In the rows, 128 means zero.
Each run below is a few steps of one of 7 hidden systems, one row a step.
J_563, trace 1, 10 rows:
[[137  69 137  98  91 109 150 136 172 147 129 108  91 178  74 122 164 115
  130 117]
 [159 135  60 120 101 160  99 106 115 146 179 122  84 113 124 176 122 122
   74 163]
 [ 79 185 103 118 135 182  89 155 130  90  92 137 124 116 106 112  97 129
  151 135]
 [127  86 133 100 119 129 118 161 158 118  95 145 124 187 133  92 184 126
  127  67]
 [168 120  78 118 117 126  96  92 107 181 164 169 136  91 165 141 155 114
   89 113]
 [117 213 117 147 149 124 111 128 102 114 112 148 158  89 145  80  76 146
  129 135]
 [123  98 194 160 159 104 150 140 132 100  75 141 153 184 152 105 153 138
  139  88]
 [164  82 136 128 142  83 143 107 118 183 170 140 154  94 145 185 143 128
  132 115]
 [129 182 130 145 125  99 150 119 109 114 166  87 139  78 132  99  82 139
  132 185]
 [103 110 189 157 136 140 172 108 139  82  78 102 112 187 112 131 124 130
  154 151]]
J_969, trace 2, 10 rows:
[[133 108 158 144 198 114 110  96  94 112 140 190 117 144 159 161 112 113
  154  94]
 [133 119 154 114 121  63 138 187 152 157 173  97 153  92  83 128 101 128
  108 113]
 [146 133 141 167  83 136 170  95 138 105  90  79 127 146 159  96 173 154
  101 168]
 [114  96 135 115 166 136 150  68 105 121 120 164 120 132 144 185 128 121
  203 108]
 [111 107 130  95 115 125 139 169 135 125 197 103 115 110  84 149  83 106
   81 130]
 [144 160 133 166  90 148 111  86 150 132  89  97 102 114 118  99 155 120
  100 197]
 [114 132  91 106 138 150 129 110 125 116  87 151 107 148 119 175 137 163
  209  96]
 [118 113 104  90 130 157  93 182 121 101 199 137 119 109 140 138 115  98
   77 111]
 [140 158 123 147 112 125 100 107 142 183  99 137 152 104 111  54 130  99
  115 181]
 [128 151  98 140 141 122 140 136 113 118  73 147 131 192 127 145 111 193
  161  86]]
J_598, trace 3:
[[125  81 150 134 125 133 152  84 144 149 122 113  92 127  78 215 122 123
  136 141]
 [136 148  96 140 144 142 115 148 123  98 156  99  90 133 115 194 107 145
  175 186]
 [ 99 137  90  85 120 195  85 146 137  72 131 144  75 147 124 127 137 109
  136 116]
 [133 110  72 106 107 179  83 105 130 176 115 171 123 102 119 172 154 121
  108 103]
 [176 179  63 149 136 116  71 138 110 172 152 149 132 106 142 131 115 142
  115 165]
 [139 175 119 136 150 124  81 160 114  99 113 166 133 149 165  63 123 142
   95  88]
 [131 101 142 127 117 120 127 138 135 155  95 153 194 109 167 107 175 131
   98  72]
 [153 135 144 138 125  62 156 118 119 177 159 118 181  87 143  83 122 126
  137 151]
 [120 147 178 146 133  81 184 111 113  98 122 116 126 165 126  66  78 140
  108 124]
 [108  66 201 151 133 124 179 135 148 111  89 102 151 168 122 149 149 126
  130 120]]
J_969, trace 4 (10 x 20):
[[174 160  78 128 109  94  96 156 133 167 125 141 152 108 155 111 157 176
  101  83]
 [125 135 123 148 156 132 143 165  98 125 118 137 216 128 190 105 136 142
  161 136]
 [111  94 199 132 170  92 156 128 111 119 127 161 148 167 132  76  98  94
  124  97]
 [173 112 168 161 125  54 148 115 135 163 143 116 117 132 111 152 120 154
   81 109]
 [144 127 142 156 120 105 179 125 133 106 131  63 147 103 157 167 158 168
  172 163]
 [ 83  83 167  93 120 157 184  85 126  77 134 111 117 126 134 134 140  93
  160 127]
 [127  88 124 111 106 148 140  76 129 162 156 133  81 130  77 170 101  90
   84 147]
 [144 176  80 149 109 145 106 126 134 132 131  92  91 112  93 170 108 153
  140 195]
 [ 92 161 109  99 116 187  93 138 148  64  94 122  94 108 131 127 157 132
  163 115]
 [121  99  85  82 115 171  78 138 137 158 133 182 126 135 120 114 155  85
  107  91]]
J_563, trace 5:
[[132 122 148 104 115  89 145 137 123 120 161 139 147 106 158  87 128 130
   64  54]
 [152 150 148 188 123 131 125  82 123 144  86 122 163  82 173 137 164 144
  119 163]
 [131 144 135 143 180  78 152 139  97 144 123 147 155 171 120 124  78 152
  200 140]
 [122  77 197 126 142  99 166 139 125  90 182 108 130 128 142 136 115 100
   88 111]
 [131 130 144 151  94 123 147  91 158 155 107  78 131  60 103 182 149 143
  143 168]
 [138 143  87 130 127 120 152 158 120 120 146  97 109 198  98 121  93 151
  174 191]
 [ 97  73 157 100 137 172 124 123 128  84 162 136  83 150 110 156 118  68
  102 124]
 [122 136  98  99  73 144 106 136 174 165 104 108 121  76  74 159 148 141
  110 109]
 [159 162  54 133 114 150  89 161 125 108 134 127 101 179 152  91 149 148
  130 164]
 [ 93 112 126  95 160 178 105  92 100 102 123 202 115 138 144 122 118  88
  141  86]]
J_374, trace 6, 10 rows:
[[133 144 159 143 178  85 124 103  93 142 143 172 157  76 145 151  84 133
  135  86]
 [100 133 130 137 110 127 188 179 134 106 106  65 179 139 121 135 124 169
  160 152]
 [150  97 189 159 153 104 117  92 139 126 125 137 103 164 136  80 156  78
  139 182]
 [110 103 143  94 127 100 172  90 120 162 148 145 127  94  81 175  80 127
  132  81]
 [119 141 117 156 103 169 141 154 134  85 130  63 108 146 110 157 111 140
   98 193]
 [125 117 158 123 167 134  56 116 152 132 106 178  86 136  98 116 144  80
  166 127]
 [118  95  80  63  76 143 163 118 133 136 158 116 112 119 121 164 147 145
  118  73]
 [148 170  89 157 110 173  84 127 119 120 143 118 115 107 151 115 126 114
   66 189]
 [115 156 107 106 155 119  82 152 133 146  81 189 139 142 107 101 114 141
  165  72]
 [152  97  99 116 100 126 162 151 121  97 152  98 136 160 189 136 178 163
  108  94]]
J_126, trace 7:
[[126 151 115 108 143 116 135 111  93  84 148 168  93 153 142 119  79 146
   98  58]
 [132 120 160 162 163 145  81 167 138 101  99 144 167 108 182 153 176 132
  126 101]
 [174 121 125 132 122  55 122 146 145 198 135 126 157 128 119  92 155 138
  152 136]
 [131 132 136 116 128  88 196  74  86 108 169 128 121 127 150 125  82 145
  120  98]
 [101 121 174 178 168 162 135 141 111  94 103 119 182 119 163 163 122 119
  136 161]
 [151 103 152 152 126  87 131 158 169 175 114  92 131 164  76 117 144 122
  155 188]
 [126 120 121  92  95 113 179  80 127 105 179  94  70 107 102 156 107 132
  126 126]
 [ 79 140 109 124 135 211 121 132 109  85 123 122 155  93 148 143 118 105
  140 167]
 [125 115 119 127 116 145  98 156 165 164  80 133 120 187  74  88 142 112
  129 158]
 [146 123 104  96  94 116 117 100 141 126 152 131  52 128  91 162 125 144
   81  76]]
J_549, trace 8 (10 x 20):
[[100 119 141  95 148 160 103  71 119  83 132 173  69 115 124 158 117  92
  152  96]
 [113  97 122 143 122 141 135 186 143 180 110 106 189 119  90 192 117 139
  121 149]
 [163 171  92 132 101 116  95 141 129 121 155 114  93 140 139  52 137 124
   94 173]
 [ 96 140 121  84 155 144 117  87 111 108 108 184 112 108 126 142 109 127
  187  66]
 [117  91 126 151 134 151 150 187 121 160 121 117 202 155 129 159 113 135
   84 142]
 [171 164 141 146 129  77  85 125 139 133 150 140 106 119 135  44 137 108
  106 146]
 [110 135 117 102 132 118 160  96 113 102  98 148 121 120 137 163 126 176
  184  51]
 [126  76 151 164 138 158 149 155 113 124 141 107 184 146 160 154 139 107
   87 172]
 [159 140 164 127 120  56 111 106 153 155 143 128 102 112  97  62 137 106
  141 149]
 [120 134  98 110 101 138 170  91 119  95 111 114  90 133 131 188 125 188
  134  70]]
J_318, trace 9 (10 x 20):
[[107 146  74 111  87 161 183 102 106 159 118 113 172 121 128  96  96 136
  123 174]
 [140 120 160 152 169 115  86 133 133 148 136 164  97 179  77 107  78  81
  111 163]
 [144 116 141 133 136 113 101 147 143 110 118 138 111 112 139 195 154 165
  101  42]
 [133 151  98 134  98 150 140 163 126 105 133  79 177  88 183 111 169 150
  141 166]
 [108 127 121  86 146 109 136 114 118 145 142 162 123 153  97  60  98  88
  196 153]
 [135 107 142 137 124 114 152  81 112 150 119 162 114 156 113 149  93 136
   56  74]
 [150 133 160 192 146 133  93 154 137 123 119  93 153  88 152 179 152 136
  105 174]
 [117 132 122  90 137 100 134 174 146  90 142 103 117 136 118 119 147 145
  222 119]
 [119 119 103  89  86 148 178  58 104 113 131 143 111 152 151  74 134 120
   96 103]
 [129 118 146 163 140 150 107  94 123 187 119 148 150  94  94 161  93  92
   96 182]]
J_318, trace 10:
[[173  80 114 122 127 100 135 120 117 154 168 146 134 165 176  94 175 105
  116 133]
 [125 161 145 130 156  96 135  85  95 141 160 149 147  50 133 150  75 130
  146 120]
 [107 140 183 163 128 110 173 151 142 100  71  90 143 165 101 107 104 164
  127 128]
 [153  61 155 136 138 129 121 102 140 119 135 132  97 166 161 142 198  94
  152 142]
 [119 135 104  93 105 118 160  88 113 137 182 110 116  54 120 182 104 138
  143 121]
 [106 180 137 148 100 149 141 122 140  96  82  90 100 148  92  89  92 143
  105 169]
 [129  76 128 128 146 168  87 124 143 131 100 166  94 185 116 163 167  98
  147 125]
 [140 120  71  91  96 140 127 154 118 135 196 114 129  84 137 185 124 146
   84 105]
 [117 207 114 133 116 136  91 148 135 109 105 117 126  96 122  54 107 133
  126 159]
 [118  99 113 117 155 142 116 138 123 157  78 189 148 198 113 118 130 125
  165  96]]
J_598, trace 11 (10 x 20):
[[125 110 168 126 126 100 129 158 147 138 111 133 175  81 148 136 157 143
   91  48]
 [145 144 136 142 108  91 173  85 116 144 140  99 169  76 166  99 151 143
  156 164]
 [108 125 150 120 141 105 181 114 104 117 134 140 132 189 113  61  69 113
  145 145]
 [117  70 185 147 118 125 159 152 157 125 105  99 123 164  85 168 126 130
   80 110]
 [134 117 164 144 139 105 129 124 154 113 146  85 113  76 121 183 159 125
  187 165]
 [ 99 149  83  81 123 151 160 106 103  76 155 121  88 143 125 131  92 138
  188 134]
 [110  92  95 113  96 207 122 118 134 133 112 138 103 170 100 155 128 100
   78 143]
 [158 136 115 150 150 124  51 144 153 176 122 144 107  98  86 180 136 119
  137 153]
 [158 188  73 121 140 115  94 149 110  89 152 138  96 116 164 133 127 176
  148  96]
 [110 119 102 112 122 193 114 125 107 109 120 165 160 131 189  93 154 106
   92 109]]
J_549, trace 12 (10 x 20):
[[ 92 134 168 115 141 154 136 107 113  62 167 119 107  69 142 147 105  94
  127 138]
 [107 107 136 129  96 149 141 129 165 178  60 110 164 128  78 126 155 125
  152 158]
 [178 127  63 120 111 127 104 125 117 141 172 136  71 187 129 130 128 134
   88 142]
 [ 95 160 148 116 170 130 101 131 113  97 152 152 121  70 114 163  73 115
  156 114]
 [103 129 116 130  95 158 142 184 155 139  66  96 183 145 113 105 147 150
  125 135]
 [172 123  92 112 128 127  85 106 113 141 161 173  96 157 161  79 156  98
  102 127]
 [105 146 146 119 169  92 145 122  98 133 138 159 151  95 114 167  56 145
  161  80]
 [117 133 157 175 112 143 150 172 138 101  83  84 168 154 147 104 143 151
   85 147]
 [169 109 136 116 137 100  90  94 138 134 139 160  92 130 159  86 193  98
  157 123]
 [116 113 117  99 128 100 193 109 100 136 161 123 145 106 120 186  85 161
  147  85]]
J_374, trace 13:
[[123 146 111 118  95 129 124  76 142 191  70 158 136 116  83  96 113 137
  100 105]
 [154 127  80 146 139 133 137 155 103 120 139 129 109 206 134 180 100 174
  101 121]
 [123 135 166 134 178 121  75 181 128  72 166 133 136  87 167 129 137 105
  144 118]
 [115 134 126  99  80 118 156 108 158 146  85 102 159  80 128  92 181 146
  172 114]
 [158 112  97 150 118 134 160  71  92 168 131 145 129 182 144 118 114 123
  103 180]
 [111 133 161 137 181 109 114 173 107 119 160 161 145 131 107 139  50 115
   96  99]
 [122 135 164 139 110 111 136 175 175  74  94  64 122 116 119 140 172 168
  147 108]
 [158 107 124 136 133 128 122  56 124 148 131 135 111 120 151 138 175 100
  184 183]
 [ 93 114 100  78 122 144 159 115 100 163 165 157 152 125  93 119  60  93
  116 130]
 [121 143 150 162 107 142 117 172 148  92  97  95 103 162 105 116 114 147
   45 122]]
J_126, trace 14 (10 x 20):
[[146 164  90 106 107 113  69 187 162 149 132 121 128 104 113  73 157 134
  140 127]
 [134 136  92  86 107 117 154  68 109 123 123 167 104 150 153  92 136 149
  139  61]
 [122 113 124 145 162 154 110 142  97 139 125 173 183 122 168 170 115 129
   82  91]
 [168 154 167 180 154  61  91 179 148 146 119 126 147 135 127  81 131 137
  115 141]
 [152 120 150 120 133  61 175  87 124 112 138 115 106 126 143 146 141 167
  184  93]
 [113  94 129 132 139 152 174 125  92 119 168 117 192 103 176 162 126 114
  130 157]
 [118 128 177 167 133 120 140 125 136 152 106 116 152 148  92  73  98  91
  118 200]
 [127 126 143 137 111 111 163 104 148 113 112  90  72 154  72 185 106 162
  144 126]
 [119 109  98 112 120 187 109 145 125  89 182  97 105  97 147 184 150 106
  131 173]
 [ 94 133 122  88 112 154 102 130 152 146 113 146 134 117  94  53 131  72
  149 157]]

Name the system that made each run.
trace 15, 2 rows:
[[ 96  94 189 125 160 117 139  95 133 150  79 180 150 134  98 131 115 104
  152  80]
 [148  88 121 135  95 109 175 156 143 134 165  64 119 152 104 186 132 151
  101 151]]

J_374
trace 16, 2 rows:
[[132 133 134 119 168  82 133  86  97 169 156 179 123 116 100 147  59 119
  155 112]
 [112 152 158 173 124 129 154 173 134  85  86  83 142 153 118 145 100 177
   86 120]]

J_549
trace 17, 2 rows:
[[140 112 174 152 101  90 165 134 157 143 124  74 149  70 117 172 149 157
  101 111]
 [124  78 141 135 110 147 180 112 133 106 123  78 132 160 143 144 173 122
  167 183]]

J_969
trace 18:
[[ 97 112 181 106 139 128 165 108 124  43 143 115  84 151 135 109 119 109
  147 107]
 [117  80 118 117  76 157 169 108 147 177 105  99 148 115  94 180 152 131
  101 127]]

J_563
trace 19 (2 x 20):
[[149 149 144 193 135 125 109 138 123 151 113 122 140 128 116 155  94 146
   47 147]
 [144 138 158 156 160  89 105 161 158 105  99 103 124 140 130 131 170 149
  209 145]]

J_969
trace 20:
[[125 149 115 158 123 191 127  69  99  68 115 125  89 142 165 140 126 124
  104 167]
 [108 107 109 118 156 159  86 176 140 165  87 164 163 166  95 138 131 113
  175 135]]

J_598
trace 21:
[[113 142 147 118 168 125 107 142 119  85 141 145 144 120 166  65 143  92
  200 154]
 [105  80 138  81 101 118 179 126 139 157 116 145 156 152 107 108 133 126
  117  58]]

J_549
trace 22 (2 x 20):
[[120  88 199 129 156  92 165 110 118 102 123 155 142 158 161  84 140 109
  124  78]
 [160  87 157 144 125  65 168 106 122 177 160 122 143 119 118 167 114 135
  100 117]]

J_969
trace 23:
[[119 107 121 119 133 150  99 163 151 119  79 149  96 209  87 132 137 135
  135 100]
 [157  99  81 112 112 157  98 140 117 135 177 141 133 112 178 156 171 116
   79 108]]

J_318
trace 24, 2 rows:
[[102 133 164 156 106 145 169 120 127 115  88 110 141 145 106 122  92 143
   46 113]
 [159 119 156 183 167  97  86 158 152 140 106 123 107 156 102 191 137 145
  150 146]]

J_374
trace 25, 2 rows:
[[123 125  62 110 116 181 124 133 108 115 144 138  84 201 107 142  94 126
  106 149]
 [107 137 147 125 171 145  55 167 138 134 143 165 129  92  93 138  91  86
  109 121]]

J_549
trace 26 (2 x 20):
[[136 133 107 154  98 135 183  87 103 165 127 104 178 114 142 109 114 133
  123 201]
 [111 125 157 157 160 131 149 103 110 119 118 138  99 184  83 141  53 112
  136 173]]

J_126
trace 27, 2 rows:
[[152 142  91 132 124 120 107 154 132 140  89 146 144 134 150 163 159 193
  117  54]
 [137 110 123 130 167 123 110 190 110 119 174 136 187 124 187 110 149 103
  148 144]]

J_969
trace 28 (2 x 20):
[[109 101 133  95 113 137 161 150 137 110  95 135 160 177 149  63 164 131
  143  83]
 [168  92 126 135 128 119 104  87 124 198 146 171 139 121 143 125 151  87
   82 131]]

J_563
trace 29:
[[145  75 139 119 120 114 144 161 130 131 152 128 129 209 136  77 147 102
   82 128]
 [148 142 165 132 138  81 104  78 128 136 147 154 100  57 127 143 121 124
  102  84]]

J_549
trace 30, 2 rows:
[[152 152 140 120 152  74 125 121 100 100 204 140 102 115 151  96  91 116
  111 115]
 [ 95 152 182 147 130 132 141  91 137 116  49 137 159  87 130 115 130 144
  132  87]]

J_318
trace 31, 2 rows:
[[169 132 101 137 104 119 145  86 118 118 144 116  55 200 115 119 112 141
  104 161]
 [103 127 143 120 179 155  87 123 105  98 148 176 121  95 136 184  90 105
  120  97]]

J_374
trace 32, 2 rows:
[[ 83 144 168 113 137 143 137  70 122 115 104 159 107 123  85  94  75  91
  123 121]
 [121  79 132 137 111 158 139 153 155 132  94 103 114 167  89 207 141 151
   94 109]]

J_374
trace 33, 2 rows:
[[110 135 140 121 152 158 107  94 122  88  81 168 104 174 148  71 147 102
  172 124]
 [134  62 138 111 148 105 130 165 130 171 145 160 159 151 117 180 130 123
  118  72]]

J_549
trace 34, 2 rows:
[[134 143 137 170 163 137  66 205 136 115 103 140 143 147 128 155 122 148
   92 107]
 [158 128 147 124 144  76  89 169 151 127 133 137 138 131 156  57 185 116
  166 117]]

J_969
trace 35 (2 x 20):
[[145 154 109 108  99 127  70 172 156 116 169 105  99  73 122 113 151 120
   78 120]
 [123 146  84 125  97 163 122 111 136 162  73 136 171 120 147  81 172 137
  153 154]]

J_969
trace 36 (2 x 20):
[[120 155 155 139 136 117 103 106 134 126 154 122 113  35 101 171  94 119
  115 134]
 [113 157  90 138  96 162 149 145 145 124  64  83 142 149 111 129 143 170
  172 168]]

J_549
trace 37 (2 x 20):
[[ 94 138  88  80 116 154 141 154 108 132 156 140 161  78 121 161  81 142
  102  77]
 [129 120 151 173 135 162  91 159 140 138 110 120 151 148 121 102 130  85
   77 196]]

J_969
trace 38, 2 rows:
[[113 147 122  92 106 133  99 182 155 115 161 102 115 105  91  68 118  95
  119 159]
 [133 146 124 125  97 147 116  60 141 115  65 147  77 139 126 106 161 146
  111  84]]

J_374
trace 39, 2 rows:
[[105 104 107 100  81 149 184 105 135 122 103  96 141 102 134 184 158 169
  138  86]
 [118  79 121 126 141 184 128 126 108 117 175 128 128 148 139 163 124  68
  119 194]]

J_969
trace 40:
[[121 182 115 151 140 138  97 144 119 154 117 125 163  89 117  95 100 112
  146 208]
 [113 110 137 101 132 115 155 124 133 122  86 159 118 210 107  79 120 132
  155  79]]

J_374
trace 41:
[[137 175 107 114 114 135 104 106 128  58 147 123  42 119 137 132 125 154
  112  99]
 [107 109  95 134 143 209 109 105 106 124  87 174 155 139 170 159 155 118
  138 129]]

J_598
